In the data rows, zero lies at 4.5, halfway between 4 and 5.
Here are some numbered points:
[6 7 7 7 5 6 7 6 6 5 6 6 6 6 6 6 6 6 6 7 6 5 6 6 7 5 6] 0
[6 6 6 6 6 6 6 6 6 6 6 6 6 6 6 6 6 6 7 6 6 6 6 6 6 6 6] 1
[6 7 6 6 6 8 7 5 6 6 7 6 5 7 6 6 7 6 5 6 5 6 5 6 6 6 6] 2
[6 6 6 6 6 6 7 5 6 6 6 6 6 7 6 6 6 6 6 7 6 6 6 6 6 7 6] 3
[7 6 6 6 7 6 6 6 6 6 6 7 6 6 7 6 6 6 6 6 6 6 6 6 6 7 6] 4
[6 7 6 7 7 6 7 6 6 6 6 6 6 6 6 6 6 6 6 7 6 6 6 7 6 6 6] 5
[6 6 6 6 6 6 6 6 6 6 6 6 6 6 6 7 6 6 6 6 6 6 6 6 6 7 6] 6
[7 6 6 6 6 6 6 6 7 6 6 6 6 6 6 6 6 6 7 6 6 6 6 6 6 6 6] 7
[5 5 6 7 6 5 7 5 5 7 6 6 8 6 9 7 5 6 6 8 5 6 6 6 5 6 5] 8
[6 6 6 7 6 6 5 7 7 6 6 6 6 6 6 6 6 6 7 6 6 6 6 6 6 5 6] 9
[5 7 6 5 5 6 6 7 5 6 8 8 7 7 7 5 5 6 7 6 5 6 5 5 5 7 7] 10
[6 8 6 6 6 6 5 6 7 6 6 7 6 6 7 5 6 6 6 7 7 6 6 5 6 5 6] 11
[6 6 6 6 6 6 6 6 6 6 6 6 6 6 6 7 6 6 6 6 6 6 6 6 6 7 6] 12
[5 7 5 6 6 6 7 6 5 6 7 9 6 7 7 5 6 6 6 6 6 7 6 5 6 6 6] 13
[7 5 6 8 8 6 5 6 6 7 5 6 5 5 6 5 6 5 6 5 6 9 6 5 6 7 7] 14
[6 7 7 5 6 8 6 6 6 8 7 6 6 5 5 8 6 6 8 7 5 5 5 5 5 5 5] 15
[5 7 6 6 6 6 7 6 6 6 7 7 7 7 6 6 6 6 6 7 6 5 6 6 6 6 6] 16
[6 6 6 6 6 6 6 6 6 6 6 6 6 6 6 7 6 7 6 6 7 6 6 6 6 6 6] 17
[6 6 6 5 6 9 6 6 6 6 6 6 5 6 7 6 7 7 6 5 6 6 5 6 7 6 6] 18
[6 6 6 6 6 6 6 7 6 6 6 6 6 6 6 6 6 6 7 6 6 6 6 6 6 6 6] 19
[6 7 6 6 7 7 8 5 6 6 6 5 6 7 6 5 6 5 5 7 6 6 6 5 6 6 7] 20
[6 6 6 7 6 6 6 6 6 6 6 6 6 6 6 6 6 6 6 6 6 6 7 6 6 6 6] 21
[6 6 6 6 6 6 6 6 6 6 6 6 6 6 6 6 6 6 6 6 6 7 6 6 6 6 6] 22
[6 7 6 6 6 6 6 6 6 6 6 6 6 6 6 6 6 6 6 6 6 6 6 6 6 7 6] 23
[5 7 7 6 6 5 6 6 6 6 5 6 7 6 8 6 7 5 6 7 6 6 5 9 6 6 5] 24
[6 6 6 7 6 6 6 6 6 7 6 6 6 6 7 6 6 6 6 6 6 7 6 6 6 7 6] 25
[6 6 6 6 6 7 6 6 6 6 6 6 6 6 6 7 6 6 6 6 6 7 6 6 6 6 6] 26
[5 6 6 6 6 6 6 6 6 6 6 6 7 6 7 6 6 6 6 7 6 6 6 8 6 6 6] 27
[6 7 6 6 6 6 6 6 7 7 6 6 6 6 6 6 7 6 6 6 6 7 6 6 6 6 6] 28
[6 6 6 6 6 6 6 6 6 6 6 6 6 6 6 7 6 6 6 6 6 6 6 6 6 6 6] 29
[6 7 6 5 6 5 5 5 7 9 6 6 6 5 5 5 9 8 5 6 7 6 6 6 6 6 6] 30
[6 6 6 6 6 6 6 6 6 7 6 6 6 6 7 7 6 6 6 6 6 6 6 6 6 7 6] 31
[6 6 6 6 6 7 6 6 6 6 6 6 6 6 6 6 6 7 6 6 6 6 6 6 6 6 6] 32
[6 6 6 6 6 6 6 6 6 6 6 6 6 6 6 6 6 6 6 6 6 6 6 7 6 6 6] 33
[6 6 7 7 7 6 6 6 6 6 6 6 6 6 6 6 6 6 6 6 6 6 7 6 6 6 6] 34
[6 6 6 5 5 6 5 6 6 7 6 7 7 6 5 6 8 7 5 6 6 6 6 6 6 7 6] 35
[6 6 6 6 6 7 6 6 6 6 6 6 6 6 6 7 6 7 6 6 6 6 6 6 6 6 6] 36
[5 7 7 6 7 6 8 5 6 5 7 6 7 7 6 6 6 5 5 8 5 7 6 5 5 6 6] 37
[8 6 6 5 6 7 6 6 6 7 5 7 6 6 8 6 5 5 6 5 6 6 5 6 6 7 6] 38
[6 6 6 6 6 6 6 6 6 6 6 6 6 6 6 6 6 7 6 6 6 6 6 6 6 6 6] 39
[6 6 5 7 7 8 7 6 5 6 6 6 6 5 6 6 5 6 6 6 5 7 6 5 7 8 7] 40
[6 6 5 5 6 6 8 6 5 6 6 5 8 5 8 6 5 8 6 8 6 5 5 7 6 7 6] 41
[6 6 6 7 6 6 5 7 7 6 6 6 6 6 6 6 6 6 7 6 6 6 6 6 6 6 6] 42
[7 6 6 5 6 7 6 6 6 7 7 6 6 6 5 7 6 6 7 6 6 5 6 5 6 5 6] 43
[7 6 6 6 6 6 5 6 7 6 6 6 6 6 6 6 6 6 7 6 7 7 6 6 6 6 6] 44
[7 6 6 6 6 6 6 7 7 6 6 6 5 5 6 6 5 6 6 6 7 6 6 7 7 6 7] 45
[6 5 6 7 7 6 6 6 6 6 6 6 6 6 6 6 6 6 6 6 6 7 6 6 6 6 6] 46
[6 6 6 6 6 6 6 6 6 6 6 6 6 6 6 7 6 6 6 6 6 6 6 6 6 7 6] 47
[6 6 7 6 5 6 7 6 6 6 6 6 6 7 6 6 6 6 6 7 6 6 7 6 6 6 6] 48
[7 6 6 6 6 6 6 7 6 6 6 6 6 5 6 6 5 7 6 6 7 6 6 7 7 6 7] 49
[6 5 6 6 6 6 7 6 6 6 6 6 6 7 6 6 6 6 6 7 6 6 7 6 6 7 6] 50
[6 7 7 7 6 5 7 6 7 6 6 6 6 6 6 6 6 5 5 6 7 5 6 6 7 6 6] 51
[5 6 6 5 5 5 8 8 5 5 9 7 7 8 6 5 5 6 5 8 5 5 5 5 5 5 6] 52
[6 6 6 7 6 6 7 6 6 6 6 6 6 6 7 6 6 6 6 6 6 6 6 7 6 6 6] 53
[7 6 6 7 6 6 6 6 6 6 6 6 6 6 6 6 6 6 6 6 6 7 6 6 6 6 6] 54
[5 7 8 6 6 5 6 6 6 5 5 6 7 6 8 6 7 5 6 7 6 6 5 9 6 6 5] 55
[6 6 6 6 6 6 6 6 6 6 6 6 6 6 6 6 6 6 6 6 6 6 6 6 6 6 6] 56
[6 7 6 6 6 6 6 6 6 6 6 6 6 6 6 6 6 6 6 6 7 6 6 7 7 6 6] 57
[5 7 6 6 6 6 6 6 5 6 6 6 7 6 7 6 6 6 6 7 6 6 6 7 6 6 6] 58
[6 6 6 6 6 6 6 6 6 6 6 6 6 6 6 6 6 6 6 6 6 6 6 6 6 6 6] 59
[7 6 6 6 6 6 5 7 6 6 6 6 6 6 6 6 7 6 6 6 6 5 6 6 6 6 6] 60
[5 9 6 5 5 5 5 5 7 7 5 6 7 5 6 5 9 6 5 6 7 6 5 9 6 6 6] 61
[6 6 6 7 6 6 6 6 6 6 6 6 6 6 6 6 6 6 6 6 6 6 7 6 6 6 6] 62
[6 6 6 6 6 6 6 6 6 6 6 6 6 6 6 7 6 6 6 6 6 6 6 6 6 6 6] 63
[6 6 6 6 6 6 6 6 6 6 6 6 6 6 6 7 6 6 6 6 6 6 6 6 6 6 6] 64
[6 5 7 7 7 6 6 6 7 7 6 6 6 6 6 6 7 6 6 6 6 7 6 6 6 6 7] 65
[6 6 6 6 6 6 6 6 7 6 6 6 6 6 6 6 6 6 6 6 6 6 6 6 6 6 6] 66
[6 6 7 6 6 6 5 6 7 6 6 7 5 5 6 6 7 6 6 6 7 6 6 6 7 6 7] 67
[7 5 6 7 7 7 6 6 6 7 6 6 6 6 6 6 6 6 6 6 5 6 6 5 7 7 7] 68
[5 7 5 5 5 5 6 7 5 5 9 9 7 9 7 5 5 6 6 6 5 6 5 5 5 8 7] 69
[6 6 6 6 6 5 5 6 8 7 5 6 6 6 6 6 7 6 6 6 7 6 6 6 6 6 6] 70
[6 6 6 6 6 6 7 6 5 6 6 6 8 6 7 7 6 6 6 7 5 6 6 6 6 7 5] 71
[6 6 7 6 7 6 6 6 6 6 6 6 6 6 6 6 6 6 6 6 6 6 7 6 6 6 6] 72
[7 6 6 6 6 6 6 6 6 6 6 6 6 6 6 7 6 6 6 6 6 6 6 6 6 6 6] 73
[6 6 6 6 6 6 6 6 6 6 6 6 6 6 6 7 7 6 6 6 6 6 6 7 6 6 6] 74
[5 6 6 6 6 6 6 6 6 6 6 8 6 6 6 6 6 5 6 6 7 7 7 6 7 6 6] 75
[6 7 6 6 6 6 6 6 6 8 6 6 6 6 6 7 6 7 6 6 6 6 6 6 6 6 6] 76
[6 6 6 7 6 6 6 6 6 6 6 6 6 6 7 6 6 6 6 6 6 6 6 6 6 6 6] 77
[6 6 6 6 6 6 6 6 6 6 6 6 6 6 6 6 6 6 6 6 6 6 6 6 6 7 6] 78
[6 6 6 7 6 6 6 6 6 6 6 6 6 6 6 6 6 6 6 6 6 6 7 6 6 6 6] 79
[6 6 6 6 6 6 6 6 6 6 6 6 6 6 6 7 6 6 6 6 6 6 6 6 6 7 6] 80
[6 6 6 6 7 6 6 6 6 6 6 6 6 6 6 6 6 6 6 6 6 6 6 6 6 6 6] 81
[6 6 6 6 7 6 6 6 7 6 6 6 6 6 6 6 6 6 7 6 6 7 6 6 6 6 6] 82
[6 7 9 6 5 5 6 6 9 5 6 6 7 5 5 6 8 7 5 7 6 5 6 6 6 5 6] 83
[7 6 6 7 6 6 6 6 7 7 6 6 6 6 6 5 6 6 6 5 7 7 6 6 6 6 6] 84
[5 6 8 5 5 5 8 7 6 5 8 8 7 7 6 5 5 6 5 9 5 5 5 5 5 5 6] 85
[6 7 9 5 5 5 7 5 8 5 7 5 5 5 5 5 5 5 5 6 9 5 5 6 9 5 6] 86
[5 7 6 5 5 5 5 5 6 9 5 6 7 5 5 6 9 7 5 7 6 6 5 6 6 5 6] 87
[6 6 6 6 7 6 5 6 7 6 6 6 6 6 6 6 6 6 7 6 7 7 6 6 6 6 6] 88
[5 6 6 5 5 6 7 7 5 5 8 7 6 7 7 6 6 9 6 6 5 5 5 5 6 7 6] 89
[6 6 6 6 6 6 6 6 6 6 6 6 6 6 6 6 6 6 6 6 6 6 7 6 6 6 6] 90
[6 6 6 6 6 6 6 6 6 6 6 6 6 6 7 7 6 6 6 6 6 6 6 6 6 6 6] 91
[6 6 6 6 6 6 7 6 6 6 6 6 6 6 6 6 6 5 7 7 6 7 5 6 6 6 6] 92
[7 6 6 6 6 6 6 6 6 6 6 6 6 6 6 6 6 6 6 6 6 6 6 6 6 6 6] 93
[7 6 6 6 6 6 6 6 6 6 6 6 6 6 6 7 6 6 6 6 6 6 6 6 6 7 6] 94
[5 6 7 5 5 5 8 8 5 5 9 7 7 8 6 5 5 6 5 9 5 5 5 5 5 5 6] 95
[6 6 6 6 6 7 5 7 6 6 5 6 6 6 7 6 6 7 7 6 6 6 6 6 7 5 6] 96
New points follow, each followed by the numbers of its five nearest points above by angle, nearest first.
[7 5 6 7 7 7 6 6 6 6 6 6 6 5 6 6 6 6 6 5 6 7 6 5 7 7 7] 68 46 54 40 65
[5 6 5 6 6 6 6 6 5 6 7 9 6 7 7 5 6 6 6 6 6 7 6 5 6 6 6] 13 75 10 16 4
[6 6 6 5 5 6 6 8 5 6 8 7 7 7 6 5 6 7 7 7 5 6 5 5 5 6 6] 10 89 52 95 19
[6 6 6 5 5 6 7 7 5 6 8 7 6 7 7 6 6 8 6 6 5 5 6 5 6 7 6] 89 10 39 16 32
[6 6 6 6 6 6 7 6 5 7 6 6 7 6 8 7 5 7 6 7 5 6 6 6 6 7 6] 71 31 91 58 25
[6 7 9 6 5 5 6 6 9 5 6 6 7 6 5 5 8 7 5 7 6 5 6 6 6 5 6] 83 0 51 70 66
[5 5 5 5 5 5 6 7 5 5 9 9 6 9 8 5 5 8 6 6 5 6 5 5 5 8 7] 69 10 89 13 52
[6 6 6 6 6 7 6 6 6 5 6 7 6 5 6 5 5 7 6 6 8 6 6 7 7 5 8] 49 45 57 67 32
[6 6 6 6 6 6 7 5 5 7 6 6 7 6 8 7 5 7 6 7 5 6 6 6 6 7 5] 71 8 31 91 25
[7 5 6 6 6 6 5 7 8 6 5 6 6 5 6 6 5 6 7 5 7 6 6 7 7 6 7] 45 49 44 7 42
[5 7 5 5 5 5 6 7 5 5 9 9 7 8 7 5 5 6 6 6 5 6 5 5 5 7 7] 69 10 13 52 89
[7 5 6 5 6 7 6 7 6 8 6 6 6 6 5 7 7 5 8 7 6 6 6 5 6 5 5] 43 15 19 1 7
[6 6 7 6 5 5 7 5 6 5 6 6 6 7 5 6 6 6 6 8 6 6 8 6 6 6 6] 48 50 3 90 0
[5 7 8 6 5 5 8 6 7 5 7 6 6 6 5 6 6 6 5 8 6 5 7 6 8 5 5] 0 51 48 16 83
[5 7 6 6 6 5 8 5 5 6 6 6 8 6 9 6 5 6 6 8 5 6 5 6 5 7 5] 8 71 41 58 27
[7 5 6 7 7 7 6 6 6 6 6 6 6 5 6 5 6 6 6 5 6 7 6 5 7 7 7] 68 46 40 54 84
[5 5 6 6 6 5 8 5 5 7 6 6 8 6 9 6 5 6 6 7 5 7 6 6 6 7 5] 8 71 41 25 58
[6 8 5 6 6 6 7 6 6 6 7 6 6 7 6 5 6 6 6 6 5 6 5 5 5 7 7] 23 16 3 20 78
[6 6 6 7 7 8 6 6 5 6 6 6 6 6 6 6 6 6 6 6 6 7 6 5 7 8 6] 40 68 78 26 25
[9 5 6 8 7 6 6 7 6 6 5 6 6 5 6 6 6 6 6 5 6 7 6 5 6 6 7] 54 68 14 46 84
[8 5 6 7 7 7 5 6 6 7 6 6 6 5 6 5 6 5 6 5 6 8 6 5 6 6 7] 14 84 68 54 46
[6 6 8 7 5 6 6 7 7 5 6 6 6 6 6 6 6 5 6 7 6 6 6 6 6 5 6] 0 48 9 42 66
[7 5 6 7 7 6 5 6 6 7 5 6 5 5 6 5 5 6 6 5 7 8 6 6 7 6 7] 14 84 46 54 45
[5 6 5 5 5 5 6 7 5 5 8 9 6 8 8 5 5 7 6 6 5 6 5 5 5 8 7] 69 10 89 13 52
[5 5 6 7 6 5 7 5 5 7 5 5 8 6 9 8 5 6 6 8 5 6 5 6 5 6 5] 8 71 41 58 27
[9 5 6 8 7 6 5 6 7 7 5 6 5 5 6 5 6 5 6 5 6 8 6 5 6 6 7] 14 84 54 65 68
[6 6 5 6 6 7 6 6 6 5 6 6 6 5 6 6 5 7 6 6 8 6 6 7 7 6 8] 49 45 57 17 32
[7 5 6 7 7 7 6 6 6 7 6 6 6 6 6 6 6 6 6 6 5 7 6 5 7 7 7] 68 46 54 65 25
[5 6 8 6 6 8 9 5 5 5 7 5 6 7 6 6 6 6 5 8 5 6 5 5 5 5 6] 37 20 2 48 3
[6 6 6 5 6 6 7 6 5 6 6 6 8 5 8 6 5 7 6 8 6 5 5 7 6 7 6] 41 71 58 27 8
[6 6 5 5 6 6 8 6 5 6 6 6 8 6 8 6 5 7 6 8 6 6 5 6 6 7 6] 41 71 58 3 8
[7 6 8 5 5 6 6 6 7 5 7 6 5 5 5 6 6 5 5 6 9 5 5 6 9 5 7] 86 67 45 51 57
[6 7 9 6 5 5 6 6 9 5 6 6 7 5 5 5 8 7 5 7 6 5 6 7 6 5 6] 83 0 51 67 70
[5 7 7 6 6 5 6 6 6 6 5 6 7 6 8 6 7 5 6 7 6 6 5 9 6 6 5] 24 55 27 58 53
[5 8 6 5 6 5 5 5 6 7 5 6 7 5 6 5 9 6 5 6 7 6 5 9 6 6 6] 61 24 87 30 55
[6 6 9 5 5 5 7 5 7 5 6 5 5 5 5 5 6 5 5 6 9 5 5 6 9 5 6] 86 51 67 0 83
